Named moves (each a turn or a mirror), then the moves between two rows, first move first; the first pair answered:
zuf (before -> after):
[  4 -58  42 -12  -5  23  15 -22   1]  ->  [  1 -57  35  -7  -1  26  12 -34   7]
[ -2  18 -23   5  15  -7  -9  10   3]  ->  [ -2  19 -16   0  10 -10  -9  22  -5]
[  5  27  -9  -1   6 -15 -11  37 -12]  ->  [  3  26 -36  13  14  -9 -16   2  11]
[-14  11  -7  12  -5  -7   8  10  -4]  ->  [-13  11 -13  13  -5  -6   8   8  -1]
kogu (before -> after):
[  4 -57   8 -28 -26  14 -19 -52  22]  ->  [ 24 -30 -24   0  -9   9 -53 -51  36]
[  5   1  23 -27 -13  -8  32  23 -14]  ->  [ 31  35 -10   5   8 -11 -10  26   1]
[-15  -6 -27   5 -31 -28  -7  20  -7]  ->  [ -6 -19 -11  -9 -34 -27  -7  24 -13]
feku (before -> after):
[-42   4 -18 -15 -12  -5  17 -15  -9]  ->  [-36   2 -27 -22 -13  -9   2 -20  -6]
[ 22  23  24  -2 -17   2 -32  25  -3]  ->  [ 15  25  29   7 -18   4 -20  34  -6]
[ -3  21 -32  33  13   4 -13  -1  14]  ->  [-10  21 -23  39  17   7  -2   5  12]
[ 12 -40  29  -6 -17  10  19 -17  11]  ->  [ 15 -40  25 -10 -18  10  11 -20  12]
goro (before -> after):
[  0   4 -48 -22  21 -11 -25 -15   8]  ->  [-10   4 -49   7  34   7  -5 -20  18]
[-1  1 14 18 12 28 25 -7  8]  ->  [ 33   2  27 -10   3   9 -16   9  -3]
[ -9 -34  -6 -36   4 -39  -7 -33  19]  ->  [-16 -33   0  18  30  -4  28 -31  37]
Now pairs of rows:
(two moves a pair)
[ 26  27 -23  20  36   0 -22 -19  25]  ->  [-13 -16 -10 -32   7  -5  16 -53  18] : kogu feku
[  7  15 -25  43  36  21  -1 -17  26]  ->  [ 11 -38  -1 -24   9  15  -6 -51  19] : kogu feku
[-52  29 -18   6  -7  -6  23  15   3]  ->  [ -7 -10 -26   8   9  22 -13 -39  41] : kogu zuf
[-13   9 -27   0  -8  -1 -18   6  17]  ->  [-25 -17 -11 -17 -16   4   0  -4  15] : kogu zuf
[ 10 -26  24  -9  11  15  28 -23  27]  ->  [ -6  -7  -4   7  16  12  31 -34  35] : kogu kogu
[ 60  -6  32  19   3  38 -24   2   7]  ->  [ 24 -11  -2 -51 -36  -5 -33 -30 -10] : zuf goro
[ -3  -5   9 -39 -18 -11  18   6 -19]  ->  [-16  21 -37 -18 -11 -14   7 -15  -4] : kogu goro
[  1 -29 -25 -24  -2  -7   1 -38  18]  ->  [ 28 -30  12 -42 -10 -17 -11   2   0] : kogu zuf
[ 25  -9  -9  -6  -2   7 -41 -21  11]  ->  [ -2  -8  21 -33 -24 -12 -12  11 -21] : goro zuf
[-15   2 -13  13  19  -2   3  10  12]  ->  [-17 -20   4 -17   8  -3  13   3   5] : feku kogu
[ -2  13  20  -7 -18  14  -5  -2 -12]  ->  [ -2   3  13  -5 -15  19  -6 -21  -2] : zuf kogu
[  7  31 -18   5   2 -13 -17  25   1]  ->  [ -8  30 -32   0  -1 -14 -11   7   6] : zuf goro
[-15 -18   1  20   4   5  33  -9  -3]  ->  [ 18 -16  25  11   3  -1  11  22 -16] : zuf goro
[ 22 -20  35 -40 -20   0   4   5 -32]  ->  [  9 -19  39  15   4  33  38   5 -16] : goro goro
[ 36  10  15   6  25  15 -45  -4  12]  ->  [16 15 44 18 24 20 -7 31 -8] : zuf feku
[  2 -37   4  11  19  15 -11  17  -7]  ->  [ -6 -39 -15  -8   9   2 -22  -1  -7] : goro zuf
[ 19 -62  43 -15  -7  26   7 -12   1]  ->  [  6 -61  34  -2  -2  35  20 -22  10] : zuf feku
[  7   8 -34 -14 -19 -26 -31 -19  -9]  ->  [-34  -5  -2 -15 -28 -17  30  -4 -24] : kogu feku
[ 32 -25  37   6   0   2  -5  15  -6]  ->  [ 23   9 -20   5  -2 -25 -41  -3   1] : goro kogu
[ 16  40 -37  41  14 -12 -30  18   5]  ->  [-49  16  -6   4 -15 -18  45  22 -24] : zuf kogu
[ 93  18  49  30  18 -18 -36  55 -34]  ->  [ 32  23  16 109  48  29  38  18   1] : zuf feku
[ -1   5  -9 -27  -4  -1 -11 -32 -20]  ->  [ 29   7  10  11  20  24 -13 -13 -10] : goro goro
[ -5 -11  18 -21 -10 -14  -5  -8  -4]  ->  [  8 -10  30  10  10   9   1   1   6] : goro goro
[21 12 19 19 18  7  0 26 -1]  ->  [-19  -9   5  13  10  15  34 -10   7] : zuf kogu
[-34 -14 -15  -5   7 -25 -21 -23  -5]  ->  [ 11 -10  10  19  25 -10 -41   2   0] : goro goro
[ 39  -8  -6  38  22  29  -1 -38  38]  ->  [ 66 -23  30  10  10  21 -15 -14  22] : kogu goro
[  8  18 -26  19  19  13  -8 -23  23]  ->  [  3  15 -35 -15   2  -7 -20 -28  17] : goro goro
[  6  15 -24   9  -2  12 -21 -36  15]  ->  [12 -1 39  6 -6 24 16  8 -7] : feku kogu
[ 12 -22  -6 -50 -19 -17  25 -13 -23]  ->  [ 13 -23 -15  16  17  23  43 -32  10] : zuf goro
[ 54  31 -23  51   9  -3  -7  12  37]  ->  [ 70 -20  45   5 -11   1  12  25  16] : kogu kogu
[ 32 -14 -16 -21  -2  10 -15  -5   1]  ->  [ -4 -15 -27 -25 -11   9  14 -17  -4] : zuf goro
[ 26 -17 -25  57  32  49 -17 -40  36]  ->  [ -2 -47  34  40  20  60  47 -15  11] : feku kogu
[ -7 -12 -51 -14   6  17 -22 -73  18]  ->  [  9  61 -42   4   8 -20 -48  22 -18] : zuf kogu
[ -1 -10 -38   3   1  -1  -5 -22   4]  ->  [-19  -8  -7  -3 -10  -6  29  11 -19] : zuf goro
[-31  -4  29 -39 -30 -22  17  35 -46]  ->  [ 15 -19 -29 -39 -13 -17 -57 -39   1] : goro feku
[ -5  50 -34 -15 -18 -29 -17  36 -14]  ->  [-36  20 -60 -13 -15  -9   4 -30  12] : kogu zuf
[  8  37 -16 -19  -9 -30 -22  10   1]  ->  [-23  32 -35  -4  -2 -17   8 -15  10] : goro feku
[ 12 -12 -38  20  12  20 -22 -48  37]  ->  [ 45  -3  34 -21 -12 -11 -34  40 -16] : goro zuf
[ 74 -29  47 -15  13   1 -47  -8   3]  ->  [-12 -33   8 -73 -28 -32  -4 -45 -13] : goro zuf
[-23 -28  37  16  16   3  42  56 -32]  ->  [ 14   3 -30  69  50  11 -19  25  10] : kogu zuf
[-38  39 -27  -3 -18 -25 -18 -33  14]  ->  [-11  45  40  26  -5  -9   2  38  -8] : goro zuf
[ 10  -1 -27 -29   9 -43 -49 -18   9]  ->  [  5 -54  37 -41   6 -11   2 -18   4] : goro kogu
[ 11 -28  14 -43 -16  -6  -5 -18  -6]  ->  [ 21  -7 -23 -14   0  -2 -31 -34  15] : zuf kogu
[ -9  18   2 -14  11   0  -9  24 -23]  ->  [-24  21  -5  -4  16   5   5  19 -19] : kogu goro
[-16 -27  29 -29 -17   4  50  -9 -29]  ->  [  4 -29  11  24  18  38  44 -36   5] : goro zuf
[-6 32 -7 45 11 -4 -5 39 -5]  ->  [  8  31 -18   9  -2 -26 -40  30 -14] : zuf goro
[ 36 -17  34  26   8 -12   5  32  -6]  ->  [ -1  17   2  47   7 -24  22  37  -9] : kogu zuf
[ 28  -5 -21 -13  -1   7 -43   5   1]  ->  [  1   4  13 -12  -9  -1  -5  46 -26] : feku goro
[-38   9  16 -10   0   9   6   6 -10]  ->  [ -9  12  27 -14   0   6 -18  21 -12] : goro goro
[  8 -19  41  -8   3  10  19  11  -2]  ->  [ 14  18 -19 -16   0 -24 -32   2   1] : kogu goro
[ 19 -17  -9  25  -7  -5 -44 -11  35]  ->  [ 15 -46  25  -4 -21  -4 -25  -8  22] : kogu kogu
[  8   3   1 -56 -28  -2  -8   7  -6]  ->  [-23  29 -44  -5  -7  12  12 -16  16] : kogu goro
[ 20  29 -56  -9 -25 -57 -42  -5 -17]  ->  [-23  32  -6   3 -32 -48  31  48 -50] : goro zuf
[  1   9 -36   5   8   2 -31 -36  30]  ->  [ 17  16  31 -19  -7 -12 -18  43 -18] : goro zuf
[ 25  14  24  20   6   1   9  25 -28]  ->  [ 10  34 -14  -2  -7 -25 -12  10 -30] : goro kogu
[ 43  17  12  12  11  -7 -37  28  -1]  ->  [-39  18  -1 -20 -21 -26  21  14 -23] : goro feku
[ 10  22 -20  34   8  -6 -14   0  13]  ->  [ -9  22 -10  -8 -19 -32  -4  14 -13] : zuf goro
[ 41   6  14  -5  14   3 -43   9  10]  ->  [  6 -26  43 -37 -11   6   5   1  -4] : kogu kogu
[  3 -19  32 -42  -8  -5  18  58 -30]  ->  [-14 -22  31   1  11  23  50  55 -15] : goro goro
[-22 -22 -19 -37 -28  -1 -18 -23  11]  ->  [-30 -20  16 -37 -35  -3  13  14 -11] : zuf feku
[-53 -39 -13  11   0  37  58 -33  12]  ->  [ 10 -58  10 -71 -30  -6 -21 -21 -12] : kogu goro
[  4  -7  -7 -35 -20 -14  -5 -23   1]  ->  [ 31 -21  26  -2   0  15   2  -9  10] : goro kogu
[-25 -17 -16 -43 -18 -19  -3 -36   0]  ->  [ 46  -9  23  15  20  16 -32   4  10] : goro goro
[-22  -9  -2 -23   3   9   4 -27   6]  ->  [ 2 -5 32 -1 18 21  9 11 -2] : goro zuf
[-20  -2 -13   6  10 -11 -21 -18  10]  ->  [-20   2   2  31  19   2  -3  -3   8] : goro feku
[-36 -12 -17 -17 -13  -8  28 -19 -10]  ->  [-19 -16 -20 -37 -18 -16   1 -22 -11] : zuf feku
